Each row has a name. After each piece below comes the name of the row it's from, unless a question asks for something else. Each question is about the rows just above it. Places in a row count from 0.

[  0  -3   0  -6  -3   1  -6   0  -9  -7   0  19  18   0  88   0   8  71
   7  16  19  -2   0   1  25   0 -31   1 -29 -36] = dif
[  0  18   2 -21 -28  18  28  24 -34 -20   0 -12  -1 -38   6   2  41 -37
 -20  -1  14   0   0  22  61   0  11  14   1  12] = Vutaz
[  0 -24  -2  41   0 -16 -38 -17  86  25   0  -3  -8  -6   4  -1 -20 -30
   2  -8 -13  -1   0 -20 -12   0 -68 -12  69  14] = Vasu
[  0  12  -1  27 -17 -14  18 -20  59  15   0 -15 -11 -70  70  -1 -13  55
  -5   0  17  -1   0 -18  50   0  -8 -10  -4   3] = fen
[  0   2   2 -24 -32  25  15  33 -45 -18   0 -15  -2 -42   5   2  49 -18
 -31 -12   0   2   0  30  15   0  17  18  31  74] = bol
[  0 -13   1  25 -21  13   2  21  56  15   0 -23 -10  -1 -35   1  23 -45
 -14 -14 -18  -2   0  16  -6   0 -51  10  18 -12] = pesu
[  0 -34   0 -13  -8   6 -45   9 -27 -10   0  21  22  30  32   1  11   0
 -11  -1 -11   3   0   7 -40   0 -56   4  85  65] = ves
[  0  25  -1  -5 -14 -14  36 -21  -6  -5   0  -4  -5 -20 -16  -1 -22 -42
  -7  -2  17   1   0 -18  54   0  35 -11  64  44] = notup
[  0 -20   2  25 -19  22 -27  28  42  19   0 -35 -21 -53 -10   2  36  37
 -26 -27 -35   2   0  27 -72   0  -1  16 -44  21] = Zokir
Print row bol.  [  0   2   2 -24 -32  25  15  33 -45 -18   0 -15  -2 -42   5   2  49 -18
 -31 -12   0   2   0  30  15   0  17  18  31  74]
Where in the named rows is [-37]?  Vutaz, 17
Row and place of [-53] in the named rows:  Zokir, 13
Put [-56 -45 -40 -34 -27 -13 -11 -11 -10  -8  -1   0   0   0   0   0   0   1
   3   4   6   7   9  11  21  22  30  32  65  85] back in order: which row is it?  ves
The row with [  0  18   2 -21 -28  18  28  24 -34 -20   0 -12  -1 -38   6   2  41 -37
 -20  -1  14   0   0  22  61   0  11  14   1  12] is  Vutaz

[ 14  40  13  30  16  68  71  41  20 -15  49  11 -10 -17   3  34  40]  Zipan
[ 16  13  14  40 -10  30  68  71  49  11  40  41   3 -15  20 -17  33]  gemo
[ 15 -15  -5  -7   2 -14   1   7  18  24 -11  -7   7   8 -64   8 -19]  vuf
Print row vuf.  [ 15 -15  -5  -7   2 -14   1   7  18  24 -11  -7   7   8 -64   8 -19]
Print row Zipan.  [ 14  40  13  30  16  68  71  41  20 -15  49  11 -10 -17   3  34  40]
Where in the named rows is [34]?  Zipan, 15
[ 40  49   3  68  30  16 -10 -17  71  20  40  11 -15  13  14  33  41] is which row reordered?  gemo
Row and place of [-5] in the named rows:  vuf, 2

